In the data rows, 128 means zero.
Here are some points, one per row:
[127 115  64 149 137 153 157 114 110 156 187 126 212 133 136 182 152 176
 172   4 163 108 150 118  98 143 125 153 109 130 117 110  88 140 113  96
 129  96 162 187 109 130  94 102 160 117  97 129 110  76 121 140  91 102
 144 123 171  95 140  75 127 138 141 121]
[121  82   2  96 156 121 177 139 165 149 115 120 125 140 127 139 114 142
 112 133 111 151 143 129 137 168  87  30  94 115 102 115 173  98 143 145
 139 161 162  97 155 169 142 166 174 170 195 114 146 119 175 156 180 167
 108 113 140 101 135 128 151  94 122 116]
[150 186 136 105 111 114 177 149 147  73 187 137 132 116 145 138  37 139
 125 159 134 149 153  99 154 135  87 133  97 176  90 144 111  88 112 138
 161 168 109 164  81  74 106 137  50 112 107 151 127 118 111 108 145 196
 133 163 149  97 131  94 153 155 131 105]
[ 48 143 146 121 109  57  14  90  86 111 142 133 105 148 150 142 118 113
 132 114 129 127 127 133 157 155 138 133  46 114 169  85  75 125 122 102
 126 125 157 163 181 133 161  93 147 121 180 135 129 151 131 139 182 185
 108 164 167 107 124 145 165 100 161 111]
[112 136 104 157 105 163 142 105 170 121  61  23  23 102 120 126  84 129
  72  96  98 119 126 106 125 134 129 122  97 112 112  88 100 126 108  89
 160 120 133 135 124 158 114 111 174 150 100 155 129 139  55 106  85 144
 162 154  89 127  91 144  83 156 136  87]
[157 107 120 142 134 170 138 130 109 149  83 182 168 182 153 129  66  76
 132 143 163 121 161 128  69 152 124  83 180 110 191 116  90 112  87 125
 142  87 112 104 184 102 107 146  90  94 158 103 132 168 117  83  89 188
 129 162 150 106 140 135  76 156 147 153]
[134 126 132 151 161 187  89 182 138 145 136 159 154 157 147 177 137 118
  40 148 142 138 141 119 171  90 151 135 120 158 107  96  84  98  95 116
 209 103 137  84 117 154 156 129 115 121  53  90  91 113 200 123 176  69
 106 171 115 133 125 124 109 119 112 108]
[110  73 169 140 147 169 120 156 143 176 102  97 171 115  69  52 148 139
 147 131 135 111 135 127 103 140 158 123  60 111 118 156 128  89 179 114
 201 161 100 105  88  97 135 104 122  90 114 123 145 151  93 140 143 167
 106 137 179 191 121  91 163 145 159 181]
[ 97 137  89 131 155 174 128  92  81 102 131 129 103 119 142 139 154 198
 215 255 183  95 112 125 133  93  99 126 103 139 100 112  94  64 114  69
  97 111 109 128 118 120 110 129 125 145 133  91 106 152 107 147  75 107
  55  80  85 136 153 126 113 122 133 127]
[123 101  97 119 153 144 103  84 133  87 126 149  91 122 132 108 123 134
 177  47 186 228 139 190 176 141 203 129 146 185 164 157 170  95 143 123
 154 129 111 131 121 118 125 149 116  95 141 134 155 111 127  67 147  87
 132 114  44 132 126 158 162 172 162 124]
[ 65  53 132 115 113 140 128 137 124 115 111 153  86  98 128  98 170 111
 136 130 143 135 152 126 137 105   0 113 158 151 110 177 114 166 135 149
 141 123 140 181 179 131 166 136 158  70 124 176 129 138 174 142 122 112
 156 174 116 160 133 102 117 139 118 108]
[185 129 175 106 152 133 150  86 178 149 176 133 104 230 146 105 211 183
  53  84 139 136 130 109 134 113 128 106 160  93 119 109 112  84 119 144
  94 185 112 170 174  80 169 119 121 121 125  90 103 141  90 136 102 128
 111 113 114 134 120 116 146 115 130 107]
[182 159 156 176 154 143 111  90  96 172 139  58 105  91 158 194 132 165
 137  85  86  99 110 118 118 159  80  89 182 157 122 160 147 161 137  59
 132 112 103 114  77  69 164 116  90 129 160 109 166 150 178 134 177 150
 140 145 140 172 148 176 122  99 125 153]
[128 127 127 153 156 118 129 158 115 118 174 106 132 138 117 123 110 146
 128 147   0 233 184 145 176 162 153 180 152 142 149 177 106 152 160 115
 141 113 191 130 167 161 143 137 118 123 152 113 112 167  93 157  75 108
 108  99 105 119 148 102 109 150 103 188]
[126 144 154 120 120 124 150 100 121 136 148 120 121 190 118 191 151   9
 131 135 154 114 133 123 115 135 119  88 112 174  86 149 145 132 118 150
 128 124 181 103  92 211 116  98  94  66  98  82 132 116  89 148  71 136
 137  97 128 169 146 174 181 114 152 124]
[130 138 138 165 125 148 134 151 173 149 180 124 134 105 192 173 143   0
 122 160 148 158 101 129 124 105 131 124 110  75 106 133 134 102 154 114
 111 134 123 181 133  50 117 156 185 145 128 150 132 100 105 116 141  97
  99 134 127 112 130 155 123 143 119 210]
[134 160 159 131 138 186 180 150  86 139 162 135 142 137 140  48  66 138
 151 148 148 158 108 103 162 115 137 123 116  74  64 101 155 213  69 108
 144 126 110 111 161 127 140  70 155 101 154 116 140 157 143 118 140  88
 170 102 166 103 108 179 181 141 132 116]
[ 95 124 108 119 122 104 130 137 131 142 127  65 151 150  88 168 101 134
 135 125 147 137 131 158 117   0 128 126 124 136 192 141 183 141 127 146
 143 134 145 155 144 115 140 161 127 144 131 156 134 203 134 105 128 133
 153  96 167 141 139 111 132  93  91  88]
[117 161 149 158 153  71 160 131 167 148 115 124 157 163  46 101 162 112
 152 145 123 141 136 116 128 123 136 100 159 186 110  73 124 126 116 107
  99 105  92 143 120 123  27  98 120 115 162 165 110 150 123 200 216 102
 143 167 121 128 118 150  88 169 122 135]
[149 137 101 146 138  92 168 111 160 101 147 161 102  95 129 144 141 109
 155 145 149  30  75 193 178 171 173 116 153 139 173 104  87 193 157 171
 208 176 124 123 128 127 149  97 133 130 167 127 105 163 118 118 105  97
 135 128 125 142 123  66 121 123  59 131]
[162 119 106 150  94 157 149 165 131  96 188 161  72  83 116 131 159 146
 130 122  96 103 108 135 128 117 179 116 118 125 143 180 127 116 113 148
  90 101 126  88 161 107  80 163 111 167 125 136  99 149 143 182 120 121
 159 193 205 184 101 169 143 118 220 103]
[ 78 138 140  43 124 119 152 139  78 168 142  87  68  44 110  70 104  62
 115  70  98 102 120 126 114 103 153 106 171 132 116  84 101  95 136  96
  71 105 126  91 156 128 134 157  84 118 116  74 123  85 129 112 146 110
 123 121 131 106 110  48 132 117 101 136]
[ 79 155 112 154 124 121 160 124 104 113 109 183 160  99 155 174 177 191
   0 149 145 144 108 141 100 107 122 117 101  93 130 138 150 169 190 108
 102 101 109 108 121 136  97 115  83  64 156 125 107 105  87  93 140 128
 142  97 118 118 118 122 136 155 145 149]
[149 100 135 150 161 130 125 174 192 146 106 151 159 130 153 130  31 107
 150 139 153 140 117 130 140 143 122 133 114  77 139  93 137 130 181  96
  35 126 140 147 120 142 171  72  52 150 108 154 108 115 133 150 120 112
 173 128  87 198 161 102 128  95 168  95]
[ 84 159 120 151 111  96 141 134 124 127 117 127  80 163  96 128 100 150
 148 124 180 130 127  29  19 153 162 187 124 154 109 132 146 153 182 188
 165 126 145 129 149  97 185 172 117 138 137 129  97 136 179 147 117 106
 135 116  85 116 107 148 109  87 125 159]
[ 94 158 170 129 126 108 116 215 137 123 106 170 149 159 180 156 140 186
 198  37 128 133 112 139 152 112 100 100 111 125  87 123 140 148 117 151
  96 142  87  89 124 157  95 152 151 144 103  98 123 138  76  96  93 155
  87 168  92 146  94 135 101  83  87 172]
[136  73 145 125 107 114 116  85 104  40  54 121 130 119 117 120 125 123
 101  93 109 112 123 113 145 122 173 131 142  91  36 107 122 104 114 141
  71 155 202 113  69 114 119 133 122 115 157 164 139 187 169  92 115 101
  98 156 176 100 187 125 101 123 112 144]
[169 132 105 138 159  94  96  81  34  37  76 103 149 147 130 146 115  95
 117 122 104 129 154 151 101 125 129 147 127  60  89 153 113  92  87 144
 149 135  65 135 164 148 129 146 141 153 121 160 138  88 120 185 164 126
 182 113 114 188  86  88 148 106  94 144]
[136 106  90 141 105  95  92 128 140 107 152 166 149 117  40  67  71  79
  66  71  51  82  88 117 119 135  79 132 101 145 151 144 128 110  95 114
 120  82  59 127  98  94 130 109 141 121 132 121 111 117 132 106  83  94
  53  61 101 121 118 168 124  88 111  95]
[146 128 134 132  85  92 145 120 139 181 102 153 110 162 179 129 195 146
 213 143  80 142 121 121 111 146 108 150  92  91 136 128 137  97 119  96
 152 114 143  69 154 113 128 137  67 131  93 187 101  74 110  75 141  86
 121  83 175 121 147 153 123 158  65  69]
[131 125 142 103  94 155 121 132 134 115  98  62 172 160 122 136 122 140
 125 158 160 140   0 164 154 175 131 175 180 162 134 175 165 120 134 142
 123 100 147 132 167 149 147 121 130 125 127 149 133 100 135 158 121 146
  94 142 143  78  75  92 118 125 125 122]
[137 148 138 108  87  98 136 155 129 131 103  88 123  83  94 130 148 127
  86 139 255 210 241 191 173 209 130 170 168 133 156 122 125 151 106 132
 100 115 103 104 101 111 145 134 157 164 121 127 116 121 124 129  98 128
  83  89 178 157 137 148 125 109 107 108]
[162 141 117  64   0 114  93  92  97 140 148 140 170 119 131  91 141 133
 122 124 126 139 119 152 140 123 124  63  91 104 113  90 111 141 185 139
 162 122 126 162 110 162 150 174 115 170  92 127 174 173 164 185 128 136
 169 114  87 127 142 152  74 171 132 143]
[102 164 140  86 143 151 173 171 160  94  86 129 144 121 172 148 156 127
 124  97  68  61 117  94 127 126 122 200 165 139 182  85 131 100 116 128
 120 109  94 114  99 141 162 159 172 128 128 144 136 168 153 174 146 170
 143 108 126 145 194 170 212 206 157 147]
[117 107 153 121 143 153 110 125 150 109 160 168 145  90 151 115 132 124
 121 141 131 156 135 110   0 108 166 145 152 147 142 165 123 153 141 109
 125 168 148 142 106 183 140 117 142 170 166 125 214 130 115 162 137 140
  85 165 124 122 103 137 121 136  44  29]
[134  91 136  87 103  99 100 148 170 101 142  95 165 119 111 175 168 180
 191 226  66 149 143 110  90 130 148  77 152 109 141  91 100 137  95 160
 108  99 100 134  83 118 166 117 161  92 126  84 122  72 114  49 115  97
 166 148 115 118  90 121 146 116 165 128]
[132 168 115 153 153 102  96  88 161 140 164 120 107 138 169  23  97 162
 116 152 148 120 133 152 109  98  98 139 164 112 145 141 143  82 158 168
 130  89 135 103  93 166  71  70 157 145 101 110 115  86 159 119 111 147
 174 175 166 121 175 156 157 112  98 190]
[ 92 155 143 133 104 198 142  73 109 170  63 157 132 131 140 141 136 107
 144 150  38 124 202 195 150 131 153 154 143 155 141 133 176 161 159 179
 133 180 103 159 121 100  96  85 127 154 109 133 119 106 162 140 103 129
  99 134 104  57 113 111 134  64 169 105]
[144 119 116 118 120 133 110 129  94 129 124 146 126 104 147 107 155 118
 123 150 145 137  98   0 181 154 163 126 160 158 199 154 162 150 124 136
 137 171 133 161 131 167  78 129 160 131 102 150 144 127 111  94 159 146
 146  75 135 143 149  89  77  56 139 130]
[144 115 155 137 149 103 105 166 110 140 156 117 133 153 126 109 113 148
 120 160 145   0 212 163 170 158 144 152 154 129 119 167 192 122 157 117
 118 119 179 161 143 156 137 177 138 134 130 145 161 117 106  87 156 103
 122 108 102  83  64 141 107 155 150 117]
[191 171 169 173 163 171 128 148 120 143 117 174  79 115   3 139 156 139
 142 132 128 131  96 154 123 113 122 129  71 114 145 136  96 147  95 149
  73 124 167 124 135 126 137 130 154 138 103 132 170  87 163 105 159 211
 156 115 101 113 177 116 133 159 114 153]
Along one direction, these points spread out more than along any other. Take the direction at right angles to it along which they spread out most. Go by this last direction. For each point below, how far along it does it lie, from 0 to 99? 50 is the average, and the first point above lies past it. One standard deviation of the points above along it is 16.
[ 84 159 120 151 111  96 141 134 124 127 117 127  80 163  96 128 100 150
 148 124 180 130 127  29  19 153 162 187 124 154 109 132 146 153 182 188
 165 126 145 129 149  97 185 172 117 138 137 129  97 136 179 147 117 106
 135 116  85 116 107 148 109  87 125 159] : 47
[162 119 106 150  94 157 149 165 131  96 188 161  72  83 116 131 159 146
 130 122  96 103 108 135 128 117 179 116 118 125 143 180 127 116 113 148
  90 101 126  88 161 107  80 163 111 167 125 136  99 149 143 182 120 121
 159 193 205 184 101 169 143 118 220 103] : 35
[149 100 135 150 161 130 125 174 192 146 106 151 159 130 153 130  31 107
 150 139 153 140 117 130 140 143 122 133 114  77 139  93 137 130 181  96
  35 126 140 147 120 142 171  72  52 150 108 154 108 115 133 150 120 112
 173 128  87 198 161 102 128  95 168  95] : 53
[137 148 138 108  87  98 136 155 129 131 103  88 123  83  94 130 148 127
  86 139 255 210 241 191 173 209 130 170 168 133 156 122 125 151 106 132
 100 115 103 104 101 111 145 134 157 164 121 127 116 121 124 129  98 128
  83  89 178 157 137 148 125 109 107 108] : 73
[144 119 116 118 120 133 110 129  94 129 124 146 126 104 147 107 155 118
 123 150 145 137  98   0 181 154 163 126 160 158 199 154 162 150 124 136
 137 171 133 161 131 167  78 129 160 131 102 150 144 127 111  94 159 146
 146  75 135 143 149  89  77  56 139 130] : 54
[117 161 149 158 153  71 160 131 167 148 115 124 157 163  46 101 162 112
 152 145 123 141 136 116 128 123 136 100 159 186 110  73 124 126 116 107
  99 105  92 143 120 123  27  98 120 115 162 165 110 150 123 200 216 102
 143 167 121 128 118 150  88 169 122 135] : 41
[ 65  53 132 115 113 140 128 137 124 115 111 153  86  98 128  98 170 111
 136 130 143 135 152 126 137 105   0 113 158 151 110 177 114 166 135 149
 141 123 140 181 179 131 166 136 158  70 124 176 129 138 174 142 122 112
 156 174 116 160 133 102 117 139 118 108] : 39
[182 159 156 176 154 143 111  90  96 172 139  58 105  91 158 194 132 165
 137  85  86  99 110 118 118 159  80  89 182 157 122 160 147 161 137  59
 132 112 103 114  77  69 164 116  90 129 160 109 166 150 178 134 177 150
 140 145 140 172 148 176 122  99 125 153] : 32
[117 107 153 121 143 153 110 125 150 109 160 168 145  90 151 115 132 124
 121 141 131 156 135 110   0 108 166 145 152 147 142 165 123 153 141 109
 125 168 148 142 106 183 140 117 142 170 166 125 214 130 115 162 137 140
  85 165 124 122 103 137 121 136  44  29] : 43
[146 128 134 132  85  92 145 120 139 181 102 153 110 162 179 129 195 146
 213 143  80 142 121 121 111 146 108 150  92  91 136 128 137  97 119  96
 152 114 143  69 154 113 128 137  67 131  93 187 101  74 110  75 141  86
 121  83 175 121 147 153 123 158  65  69] : 72
[169 132 105 138 159  94  96  81  34  37  76 103 149 147 130 146 115  95
 117 122 104 129 154 151 101 125 129 147 127  60  89 153 113  92  87 144
 149 135  65 135 164 148 129 146 141 153 121 160 138  88 120 185 164 126
 182 113 114 188  86  88 148 106  94 144] : 27
[ 95 124 108 119 122 104 130 137 131 142 127  65 151 150  88 168 101 134
 135 125 147 137 131 158 117   0 128 126 124 136 192 141 183 141 127 146
 143 134 145 155 144 115 140 161 127 144 131 156 134 203 134 105 128 133
 153  96 167 141 139 111 132  93  91  88] : 44
[157 107 120 142 134 170 138 130 109 149  83 182 168 182 153 129  66  76
 132 143 163 121 161 128  69 152 124  83 180 110 191 116  90 112  87 125
 142  87 112 104 184 102 107 146  90  94 158 103 132 168 117  83  89 188
 129 162 150 106 140 135  76 156 147 153] : 55
[149 137 101 146 138  92 168 111 160 101 147 161 102  95 129 144 141 109
 155 145 149  30  75 193 178 171 173 116 153 139 173 104  87 193 157 171
 208 176 124 123 128 127 149  97 133 130 167 127 105 163 118 118 105  97
 135 128 125 142 123  66 121 123  59 131] : 57
